Each row has a name. Each piece below is followed by the name of the row it came from, unless a question asks for something else. Each question is about the rows just above it. Places in a row count from 1.

Z_550: [ 16   3 -22 -65 -12 -15  36 -24  -3   5  -5   6  17 -15 -12   6  -5 -17
  21  35  78 -45  43 -16  18  -4   5  27 -71  19  -3 -29  11  47   1  22
  25 -20 -26  24  18  40  -9  20 -45 -57  33 -53  15  -3  46  25 -20   5
  56 -74]
Z_630: [-43 -21   3 -29  23  -7  79 -33 -29  28  25 -31  15 -22  61 -55  29  31
 -22  70   7  -2 -17  -7 -14 -44 -58  -9  22 -32 -37 -23 -92 -45  32 -20
 -44  86  84  13 -39  -2  57  24 -21 -35 -21   9   7 -13  -2  -3  -6 -59
  12 -70]
Z_943: [ 43  17  -3  18 -15   5 -65  24  25 -20 -20  27 -16  19 -53  49 -28 -24
  22 -57  -5   1  15   6  11  40  46   6  -7  21  35  18  78  36 -26   8
 -10 -73 -63  11  33 -28 -29 -45  29  29  35   6   3  -8  17   5   1  47
 -21  56]
Z_579: [ 43  17  -3  18 -15   5 -65  24  25 -20 -20  27 -16  19 -53  49 -28 -24
  22 -57  -5   1  15   6  11  40  46   6 -22  21  35  18  78  36 -26  16
 -15 -74 -71  -9  33  -4 -45 -17  20  30  25  -3  -3  -5   3   5   5  47
 -12  56]
Put [-74 -71 -65 -57 -53 -45 -28 -26 -24 -22 -20 -20 -17 -16 -15 -15 -12  -9
  -5  -5  -4  -3  -3  -3   1   3   5   5   5   6   6  11  15  16  17  18
  18  19  20  21  22  24  25  25  27  30  33  35  36  40  43  46  47  49
  56  78] back in order: which row is it? : Z_579
Put [ 56 -12  47   5   5   3  -5  -3  -3  25  30  20 -17 -45  -4  33  -9 -71
 -74 -15  16 -26  36  78  18  35  21 -22   6  46  40  11   6  15   1  -5
 -57  22 -24 -28  49 -53  19 -16  27 -20 -20  25  24 -65   5 -15  18  -3
  17  43] back in order: which row is it? : Z_579
How many times does Z_550 hold [-12]? : 2
key -> tag
[-29] -> Z_888
[24] -> Z_664
[-3] -> Z_289
[25] -> Z_299
[15] -> Z_724
[26] -> Z_694
The tag of Z_943, keyed by place 9: : Z_299
Right after [-8] comes : [17]
[ 16   3 -22 -65 -12 -15  36 -24  -3   5  -5   6  17 -15 -12   6  -5 -17
  21  35  78 -45  43 -16  18  -4   5  27 -71  19  -3 -29  11  47   1  22
  25 -20 -26  24  18  40  -9  20 -45 -57  33 -53  15  -3  46  25 -20   5
  56 -74] : Z_550

Z_520: [ 16  10 -82 -16 -11 -74]
Z_306: [ 16  17 -82 -16 -16 -74]
Z_238: [-74 -31  11  29 -12  81]
Z_903: [ 78  84 -15 -19 -87 -62]
The entry that follows [-15]: : [-19]
What comes right after [17] in the named rows? : [-82]
How many times does Z_306 hold [-17]? : 0
What comes right after [-19] in the named rows? : [-87]
tags:
[-62] -> Z_835
[-75] -> Z_162
[-87] -> Z_836
[-61] -> Z_916
[-74] -> Z_886
[81] -> Z_938
The tag of Z_903, keyed by place 6: : Z_835
Shared by Z_306 and Z_238: : [-74]
Times [16] occurs in Z_306: : 1

Z_348: [ 2 -5  3  4 -1  6]
Z_253: [-31  94 -18 -32  16 -13]
Z_475: [-16  42  -8 -15   6  -3]
Z_432: [ 14 -56  14  22 -13  12]
Z_339: [  9   7  -6  -7  -6 -15]
Z_539: [-17  17   3   0  -4   8]
Z_103: [-18  71 -17 -28  16 -14]
Z_497: [ -9  37 -10 -16   9  -8]
Z_325: [ 25 -41   6  12   0  -6]
Z_635: [-13  21  36  -5   0   3]
Z_275: [ 16 -31  94 -18 -32 -12]
Z_57: [-17 -31  94 -13 -32  16]
key -> tag
[-31] -> Z_188
[-27] -> Z_154
[21] -> Z_182
[-16] -> Z_30
[-13] -> Z_984
[-32] -> Z_785
[-28] -> Z_794
[4] -> Z_428
[22] -> Z_285
Look up the entry of Z_253 at place 4 in the table: : Z_785
Times [-6] occurs in Z_339: : 2
The one value in Z_325 and Z_348: : [6]
Put [-32  16 -13 -31  94 -18] back in order: which row is it? : Z_253
Put [-13 -31  94 -18 -32  16] back in order: which row is it? : Z_253
[-18  71 -17 -28  16 -14] : Z_103
The entry that follows [37]: : [-10]

Z_402: [-10 -15  12  60]
Z_173: [ 59 -10 -14  59]
Z_326: [-14 -20  10   1]
Z_169: [-17   6  21 -32]
Z_101: [-67 -16  26   8]
Z_158: [ 58 -16  15   8]
Count of [59] in Z_173: : 2
Shared by Z_326 and Z_173: : [-14]
Table of tags by key:
[-16] -> Z_133
[-20] -> Z_279
[-17] -> Z_66
[-10] -> Z_87
[6] -> Z_368
[21] -> Z_451
Look up the entry of Z_169 at place 2 in the table: : Z_368
Where do [ 58 -16  15   8] appear? : Z_158

Z_653: [ 27 -10  -3   4   0   5  11  27  23 -11  -9 -31   1]
Z_365: [-51 -18  10   9  30 -30  10  11  27  30   3   0  19]
Z_227: [  6  47 -55  -2  19   3  13   0 -13 -15 -28  -1 -33]
Z_63: [-61  23   5  22  29 -17  -4   1  15  14 -33 -40  -4]
Z_163: [  2  -9   2 -38 -26 -38   1  10  18   7  18 -71  21]
Z_38: [ 23  42 -25 -29  17   2  31 -12  -8  13  25  41 -24]
Z_551: [ 26  13  24  12   2   6 -21  21   1  32 -37  -8  24]
Z_661: [-52  34 -25   9   4  -5 -17  17  28  11 -23 -10   5]
Z_507: [-37   5 -27  18  26  -6  -5  -5  20  39   4  -6  -5]
Z_55: [ 19  70 -48 -40 -19  22  25  -4 -11  26 -31  34 -28]
The entry that follows [-1]: : [-33]
Shared by Z_551 and Z_55: : [26]
The one value in Z_507 and Z_163: : [18]
What comes right after [12] in the named rows? : [2]

Z_481: [  4  30  22  28 -14  21  -8  14  26  -3 -16  10  -9  -2  33  24  13  -4
  -7 -15 -18  30   3  46 -15  17 -23  19  11 -11  15  30 -22  -3 -11 -22
  42  -7]
Z_167: [-12 -10  57  34  -8 -41   2 -50   5 -24   7  47 -44  -9  47 -13 -41   7
  -8  -6 -14  33 -26  -6 -25 -25  -6   4  40  -3  40  38  38 -22  18  -8
  38  -6]
Z_531: [-26  -7  60 -18 -16 -19  -4 -28 -45 -35   7  44  -1  10  34   5 -25  44
  29   4  -8 -14 -11 -20 -24  -9  17 -33  31   2  21  35  20  -3  37  22
  11 -17]
Z_980: [ 21  17 -22 -11  -7   4  -3 -22  28  19 -14 -23  24  -2  42  15  -9 -15
 -18  30 -16  -3  33  13  14  26  -7  11  30  10 -11  22   3  -4  30 -15
  -8  45]
Z_904: [ 28  -8 -57 -13  34  41  -4  53  13  33   7 -18  27  -4 -43  25  34  -8
  -4   5  14 -36  19  -9  28   8   1  -2 -53   5 -50 -26   2  19   5  -3
 -24   6]
Z_71: [ 23  11 -38  35  13  23  -5  27  50  37  -6 -16 -16 -16  -9  11  21 -22
 -35 -10  -7  23   7  32   5   5 -27  33 -23  -5 -11  -6 -34   0 -23 -33
  16   3]
Z_827: [ 15  59  41  50  54  34  27  55  44   6  16  41  80  41   4  54  18  47
  64 -16  16  24   2  30  26  60   3  10  35 -14  15  10  45  -3  40  29
   4  49]
Z_613: [-15 -23  28  19  10 -40   4 -37 -10 -22  22  42 -28  -4  12 -14 -37  48
  -2   0  -5   6 -21 -30 -17 -28   8 -13  29   4  25  17   4 -13  37   9
   0  -5]
Z_342: [ 15  23 -11  33  13  30  45  22  -7   4  21  19  -3  17  -4 -23  26 -11
  42  30  10   3  -8 -18 -15 -22  -2 -14  -7  -9  14  11  28  30 -22  -3
 -15 -16]
Z_534: [ 33  -1 -24  14  23  37  -9  36 -30  31  -6  -1   0 -17  -2  29  24  -5
 -17  -5   0  -5   7  11  17   3 -20  17 -44  -5  27   2 -25   5  -9 -28
  23   3]
Times [38] occurs in Z_167: : 3
Right after [9] comes : [0]
Table of tags by key:
[-25] -> Z_312
[-34] -> Z_958
[-35] -> Z_850
[7] -> Z_334
[-26] -> Z_288
[45] -> Z_568
[4] -> Z_109
[46] -> Z_882
[20] -> Z_78
Look up the entry of Z_71 at place 33 in the table: : Z_958
[-26  -7  60 -18 -16 -19  -4 -28 -45 -35   7  44  -1  10  34   5 -25  44
  29   4  -8 -14 -11 -20 -24  -9  17 -33  31   2  21  35  20  -3  37  22
  11 -17] : Z_531
Times [-18] occurs in Z_342: : 1
Which row holds these entries in another order? [-22  -3  22  30  19 -15  -7  42  10  30  26  24  17  28  21 -11 -14  13
  -3  30  15 -22  -4 -18 -15  46   4 -23  -7  11   3  -9  -2  33 -11 -16
  14  -8] : Z_481
Put [-23 -22 -22 -18 -16 -15 -15 -14 -11 -11  -9  -8  -7  -7  -4  -3  -3  -2
   3   4  10  11  13  14  15  17  19  21  22  24  26  28  30  30  30  33
  42  45] back in order: which row is it? : Z_980

Z_81: [-10 -20 -10 -12 -16  27   0 -22  -7 -21  10 -10  17  12]
Z_536: [-17  24  57  22  64 -13  24  23 -27 -16  27 -12 -50 -33]
Z_74: [  5   0 -13 -17   4  21  -4 -15  -4 -23   8  -4  38   6]
Z_692: [  1  79 -15   1   9 -15   8  41  14  -3  -8   8 -12 -19]
Z_130: [-50  28  64 -17 -27  22 -13  24 -33  24  57 -16 -12  23]
Z_611: [ 35  -5 -15 -12 -16  -7  -7   5   9  25  -8   1   3  -7]
Which row holds these entries in another order? [-50 -33 -27 -17 -16 -13 -12  22  23  24  24  27  57  64] : Z_536
Right after [25] comes : [-8]

Z_26: [ 14  23 -46 -48 -52 -20]
Z_200: [ 14  23 -46 -48 -52  46]
Z_565: [ 15  22 -47 -48 -55  23]
[ 15  22 -47 -48 -55  23] : Z_565
[ 14  23 -46 -48 -52 -20] is in which row? : Z_26

Z_376: [ -9  -9 -25  21 -12]
Z_564: [ 32   7  16 -56  34]
Z_945: [ -9  -9 -24 -12  31]
Z_278: [-58 -56 -65  36  40]
Z_693: [  7   4 -59  71 -15]
Z_824: [ 26  25  30 -27 -60]
Z_324: [ 31  29  49 -27 -57]
Z_394: [-55  17  24 -14  44]
Put [ -9 -24  31 -12  -9] back in order: which row is it? : Z_945
Right after [16] comes : [-56]
key -> tag
[32] -> Z_761
[31] -> Z_413
[-58] -> Z_808
[-12] -> Z_31
[-10] -> Z_977
[-8] -> Z_963
[-9] -> Z_522
Look up the entry of Z_376 at place 1 in the table: : Z_522
Put [-25 -12  -9  -9  21] back in order: which row is it? : Z_376
What comes right after [30] in the named rows? : [-27]
[ 26  25  30 -27 -60] is in which row? : Z_824
What comes right after [21] in the named rows? : [-12]

Z_151: [ -2  -3   5  -1  -6  14   4  -1 -22 -24  -4   9   2  -2   5  -8  16  -9
  -8   4   5  -1  11  -4  -5   1 -11  -5   5   5 -12   0   9   0  -2   4
   9   2  -4  13  -3   4  -6]
Z_524: [ 34  -6  -7 -21  30   1  -7  -2 -12  -2  13  21 -16   8  11 -13  -8  -3
 -17   7  -1   4 -14   0  -7   3  30 -10  -1  20 -13   5  16  -8  -2 -20
   1  13  10  16 -10   2  14]
Z_338: [ 10  -7  -2  16   8  -5  -4  -3   6  17  -7  17  -4 -16  -8  -1   1 -16
  -1   0  -1  -1  -1   3   4  -1  -1 -18  -5   6 -11  -3   7   9 -22   0
   1  -5  23   4  -1   1 -17]
Z_500: [ -1 -15  -3   8 -14   2  -3  -2   4  -4 -19  -2   7  24 -17   0 -12 -15
   3  25  17 -15   0  20  -8 -13   3  10  -9   2  -4  -7  11   8   9  -9
  -7  24   3   5  -4  -1   1]
Z_560: [ 18 -14 -12   5 -11  -7 -19  -8  -7   2   5   4  -8  -6   7  -6 -15   8
   8  -5   6  -6   5   5  -3   9  -2  -2 -17  -5   2  -8  -8   4  18  -4
  -4   1   9  -2 -14  -1   6]
Z_438: [11 -2 -2 -7 10  1 -2 -1 -4 -1  4  7 -5  3  4 -4 -3  0 -6  2  0  1 -5  6
 -2  1 10 -3  0  6 -4  2  5 -3 -1 -7  1  4  3  5 -3  1  5]
Z_607: [-1 -1  1 -1 -2  4  2 -1 -6 -7 -1  3  1 -1  2 -2  5 -3 -2  1  2  0  3 -1
 -2  0 -3 -1  2  1 -4  1  3  0 -1  1  3  0 -1  4 -1  1 -2]
Z_396: [ 79 -15 -17 -49  70   3 -18  -4 -29  -5  30  49 -38  19  26 -30 -18  -5
 -41  16  -2   8 -34  42 -17   7  71 -23  -2  46 -30  11  37 -20  -6 -47
   4  29  23  37 -24   5  33]
Z_512: [  0  -8  -2   4  -7   1  -2  -1   2  -2 -10  -1   4  12  -9   0  -6  -8
   1  13   9  -8   0  10  -4  -2   2   5  -5   1  -2  -3   6   4   5  -5
  -4  12   1   2  -2  -5   0]
Z_235: [  1   0  -3 -12  -3  -2   1  -2   0   0   1  -1   0   2  -1   1   2   3
   0   0   0   2   1   0   1   0   0   2   1   0  -1   0   1   0   2   0
   0  -2   0  -1  -3   0   0]
Z_659: [ 1 -1 -1  0 -1  0 -1 -1  0  0  0  0  0  0  0  0 -1  0  1  0  0 -1  0  0
  0  1  0  0 -1  0  1  0 -1  0  1  0  0  0  0  0 -1  0  0]
Z_548: [ 0 -1  0  1 -1  0  0  0  0  0 -2  0  1  2 -1  0 -1 -1  0  2  1 -1  0  2
 -1  0  0  1 -1  0  0 -1  1  1  0 -1 -1  2  1  0 -1 -1  0]
tags:
[-9] -> Z_779
[9] -> Z_460
[-49] -> Z_341
[8] -> Z_516
[-8] -> Z_156
Join Z_396 by its entry at place 22: : Z_516
[-1 -1  1 -1 -2  4  2 -1 -6 -7 -1  3  1 -1  2 -2  5 -3 -2  1  2  0  3 -1
 -2  0 -3 -1  2  1 -4  1  3  0 -1  1  3  0 -1  4 -1  1 -2] : Z_607
[ -1 -15  -3   8 -14   2  -3  -2   4  -4 -19  -2   7  24 -17   0 -12 -15
   3  25  17 -15   0  20  -8 -13   3  10  -9   2  -4  -7  11   8   9  -9
  -7  24   3   5  -4  -1   1] : Z_500

Z_239: [-36 -20  35  91]
Z_13: [-36 -20  35 -13]
Z_225: [-34  36  41  92]
Z_463: [-14   8  41  92]
Z_229: [-14   9  40   9]
key -> tag
[92] -> Z_633
[91] -> Z_192
[35] -> Z_372
Join Z_239 by its entry at place 4: : Z_192
[-36 -20  35  91] : Z_239
[-14   9  40   9] : Z_229
Which row holds [-36 -20  35 -13]? : Z_13
How many times does Z_13 hold [35]? : 1
The entry that follows [8]: : [41]

